In the rows, zero is written as 128.
One turn moves each row of this set onto another row. After a few examples, where does it send each row asked below?
gez: [175  97 114 120 138 163 153 139 114 103 124 104 122 152 141 136 123 148
 118 114 105 119]
vuv: [127 118  89 108 103 118 154 134 140  91 100 145 134 124 141 142 147 165
  94 112 108 123]
Kopi: [161 111 105 113 134 159 147 127 113 107 124 101 109 154 143 150 125 152
 116 127 103 125]
lakuf: [159 117 136 123 166 135 164 108 137 128 101 128 158 149 137 114 163 131
 141 136  91 121]
Bukir: [141 119 138 136 120 178 142 151 127 113 107 120 119 132 114 118 154 133
 131 137  99 109]
fidi: [139 131 113  97 121  90 137 163 134 134 112 148 153 127 121 156 142 135
 118 121  93 122]
til: [168 122 136 113 143 150 173 158 127 118 108 107 130 107 129 126 135 166
 144 120 109  84]
tusa: [160 119 131 106 145  97 160 173 140 141 117 135 130 141 116 136 167 151
 117 112 125 141]
zikit: [148 123 109 129 143 125 158 143 165 115  93 141 118 126 166 100 171 132
 107 115 126 119]
Naku: [129 124  81 124 148 116 155 121 137 128 121 134 152 118 163 159 152 139
 137 150 102 120]
gop: [156 110 112 115 148 139 173 155 162 115 110 129 129 130 161  88 164 131
 113 110 121 108]
zute: [123 123  84 129 134 123 170 129 133 118 124 135 157 104 162 158 146 152
 133 143 103 112]
Zise: [160 120 126 133 168 115 158 109 132 135 103 136 148 147 150 139 159 132
 139 141 101 137]
Pepu: [128 135 112 116 112 106 136 159 127 130 117 141 166 123 122 155 139 135
 116 122  83 118]
famop: [162 132 123 100 143 138 166 164 121 125 114 106 117 101 138 138 129 163
 145 121 104  88]
Zar: [134 137 138 123 111 167 140 148 130 114 100 127 107 127 121 123 146 129
 126 143  95 104]
gomip: [159 100 131  99 148 122 168 163 134 132 127 127 135 152 105 123 171 151
 123 115 117 142]
fisi: [126 125  90 105 110 115 155 131 158  99  94 150 123 126 147 136 157 156
  97 125 120 119]

Kopi -> famop
zute -> Pepu
Bukir -> gez
Now find these:
fidi -> fisi
tusa -> zikit
gomip -> gop

One turn moves each row of this set onto another row. After a few examples, where does it send each row asked below?
gamad: [ 98 108 133 143 175 112 121 106 146 132 124 135  71  75 119 114 124 121
 115 116 122 123 116]
morid: [107 107 133 117 147 120 143  94 135 105 103 106 110 131 102 130 149 123
 127 132 100 108 112]
Teza: [ 87 122  80 137 155 139  89 105 145 151 119 122 102 120 123 114 125 108
 117 105 115 123 122]
Rata: [ 76 125 108 146 163 127 130 108 132 148 123 142  73 126 136  92 128 122
 129  62 115 122 120]
zop: [ 71 120 118 130 165 140 158  93 133 125 104 127 102 158 120 116 133 143
  94 123 143 114 128]
vap: [100 138 126 164 179 104 146 112 116 151 143 118 129 130 108  98 142 140
 144 111 148 108 111]
gep: [ 93 110 117 146 140 114 137 117 141 152 114 139 107  95 133 136 131 114
 169  95  86 113 128]
ber: [103 100 130 160 172 103 137 105 116 130 130 122 106 132 102 116  97  95
 167 120 118 121 100]
romi: [ 83 129 131 130 165 107 143 115 128 138 124 137  90 137 136 118 123 118
 104  97 110  87 163]
Lim: [104 122 100 161 156 116 145 104 105 138 130 123 128 102 113 139 131 106
 130 160 119 126 132]
Miva: [ 79  90 148 136 141 149 163  80 134 136 130 110 106 139 135 130 118 134
 128 103 118 118 139]
tisaf: [100 115  96 154 162 151 132 113 107 144 118 152  91 121 122 144 133 126
 166  91 132 129 114]
Fase: [100 116 121 137 160  95 156 107 130 141 108 122  96 125 104 135  93 163
 120 123 106 107 139]
dadu: [107 122 110 148 164 140 153 105 104 149 128 127 123 151 130 103 147  87
 149 112 148 126 113]
bilin: [ 94 117  92 158 152 122 178  96 136 140 107 121 130 136 123  88 131 125
 122 143 118 132 114]

gamad -> ber
Lim -> Fase
zop -> Rata
Now find these:
romi -> tisaf
Miva -> Teza

One turn moves each row of this set onto another row. After a few examples, where does it send each row asked below?
Bur: [121 132 133  86 134 129 133 153 139 113 123 114 128]
Mit: [103 131 138 125 130 113 164 107 130 120 137 131 114]
tuzip: [117 123 148 118 131 109 115  93 127 120 137 102 132]
vem: [113 129 161 112 123 138 113 114 153 129 139 115 117]
let: [142 145 118 142 129 148 110 142 105 159 123 128 138]
fis: [142 108 104 140 144 113 120 143 101 143 127 134 136]
merog: [132 100 111 136 139 100 151 132 135 115 120 134 125]
vaz: [149 168 131 125 129 150 113 120 129 123 138 109 135]
tum: [111 147 159 101 125 138 125 112 146 118 141 121 125]
Viz: [130 149 147 154 139 132 112 112  95 124 123 139 139]
vubi: [125 118 128 118  94 120 151 137 141 138 146 143 132]
Popa: [139 142 122  97 135 120  94 147 115 137 120 131 124]
maviz: [120 122 126 135 128 127 117 176 124 128 145 133 137]
dakup: [124 163 123 126 121 137 127 107 126 134  94 132 111]
delid: [143 111 117 157 129 147 150 136 148 125 126 130 125]
Deg: [142 148 152 137 143 145 149 125 145 103 122 120 128]
nuku: [148 139 109 128 126  95 137 132 118 123 106 135 107]
mog: [137 128 123 142 161 108 115 127 118 136 130  95 122]
Geron: [112 116 124 124 101 113 155 117 138 147 134 139 132]
zuf: [112 105 125 146 127 112 139 103 121 156 130 136 130]
Guden: [151 136 129 141 131 100 130 127 112 116 116 138  97]
tevoz: [114 119 142 120 127 117 157 105 145 107 130 141 119]
Zed: [129 147 141 144 123 151 128 136 151 113 128 103 148]
Kap: [132 119 108 132 136  94 141 135 147 118 116 146 135]
bek: [133 133 152 110 123 104 122  95 111 122 125 108 127]
Fef: [124 140 148 114 126 167 129 134 109 131 135 150 123]
ruges: [142 139 136 136 135 150 130 150 103 159 119 129 145]
vas: [119 138 132 135 102 146 126 140 146 122 122 104 154]
roni: [122 106 132 128 143 116 120 116 146 107 152 107 137]
Fede: [133 104 103 129 137 123 111 139  95 128 119 135 124]
mep: [107 137 117 125 127 133 115 126 127 165 149 137 148]
Keb: [133 149  93 135 121 111 143 138 124 146 108 121 128]
tebek: [133 120 123 115 132 127 108 173 114 131 137 140 128]
bezi: [137 147 150 146 140 153 121 126  95 128 129 145 131]
ruma: [133 170 142 120 126 153 109 129 127 136 125 108 128]
seb: [139 117 146 112 148 130 137 106 113 117 142 158 130]

tebek -> nuku
ruma -> let
Now find these:
roni -> Deg
Bur -> dakup
Kap -> Mit
vubi -> bek

One turn moves each row of this set onto another row. After a few examples, where does it send each row asked below?
Gozu: [128 147 109 144 100 103 119 122 117 135 131 129 146 118 138 127 126]
vipad: [123 111 147 112  98 150 128 109 139 136 112 106 101 133 131 131 118]
ror: [103 103 120 138 129 135 120 139 156 116 110 110 116 138 145 108 122]
Nos: [129 110 114 137 140 157 130 107 113 134  96 138 135 126 142 109 140]
dekod: [120 136 143 125 118 100 119 108 149 113 148 125 132 118 111 120 154]
Vebom: [120 139 152 135 138 147 142 123 115 150 168 144 134 123 131 140 141]
gava: [116 118 111 162 139 145 132 110 127 136  86 113 115 101 126 140 131]
fuvon: [130  87  98 147 158 153 142 113 129 143 128 112 125 134 126 143 129]
Vitel: [145 105 119 117  99 134 150 130 138 150 133 130  97 143 128 121 144]
Padum: [102 135 111 119 113 127 109 108 126 142 157 132 105 118 115 149 116]
Nivo: [123 130 138 153 108 153 144 123 150 116 156 114 158 118 134 137 126]
tamul: [115 138 102 153 123 162 137 131 114 112 104 123 113 106 135 138 126]
nevad: [153 110 128 141 139 133 159 133 143 122 105 110 136 118 129 119 158]
Fut: [110 105 141 129 151 123 120 131 132 169 119 115  98 130 135 127 123]
munab: [116 108 107 130 174 136 130 117 110 126 133 142 136 108 119 147 129]
Gused: [101 103 114 128 110 124 121 136 140 140 107 127 122 158 134 124 147]
vul: [132  90 133 156 145 122 131 133 121 129 132 141 122 125 105 167 124]
dunep: [122 139 136 140 125 114 135 110 160 141 152 117 102 130 100 142 154]
Bafen: [113 156 132 141 128 138 120 135 123 126 124 119 129  79 125 140 116]
Sebi: [128 138 158 121 131 129 157 111 134 113 162 142 118 113 138 132 137]
Dob: [124 124 121 146 109 147 141 130  98 108 123 143 126 101 123 151 110]
diba: [113 124 120 135 145 119 127 122 134 169 145 120 101 142 142 148 151]
garo: [125 111 113 135 139 138 140 122 107 125 143 127 141  95 114 163 104]
topo: [110 108 124 113 131 131 110 138 152 124 126 142 133 124  90 150 138]
pimi: [152 109 122 103  99 123 130 129 141 140 130 109 133 120 137 113 134]
rurim: [120 121 136 149 130  93 150 126 149 144 152 129 148 118 129 146 146]
vapo: [127 136 138 110 116 148 141 133 156 105 130 106 148 119 132 123 124]
Gol: [ 92 102 130 139 134 111 149 139 129 160 146 136 144 128 119 125 136]
sena: [142 135 116 146 120 128 159 104 112 132 136 113 105 117 155 113 140]
gul: [126  90 136 119 143 151 152 114 149 126 128 121  94 118 104 141 147]
ridi: [ 98 126 119 146 138 131 137 144 119 104 155 142 109 106 114 151 123]
nilu: [133 119 160 145 111 155 122 109 142 110 124 123 106 127 148 128 119]
Vubaf: [136 130 117 135 121 126 141 145 158 146 131 130 112 151 109 135 160]
kofin: [105 122 123 145 106 145 142  97 120 132 109 121 127  88 134 112 118]
padug: [131 130 130  98 118 122 121 106 136 120 156 110 119 112 138 109 140]
sumu: [104  94 112 151 156 128 137 100 119 128 104 140 121 108 119 134 138]

ror -> Fut
topo -> Padum
kofin -> Nos
Now find these:
vapo -> vipad
Vubaf -> dunep
gava -> sumu

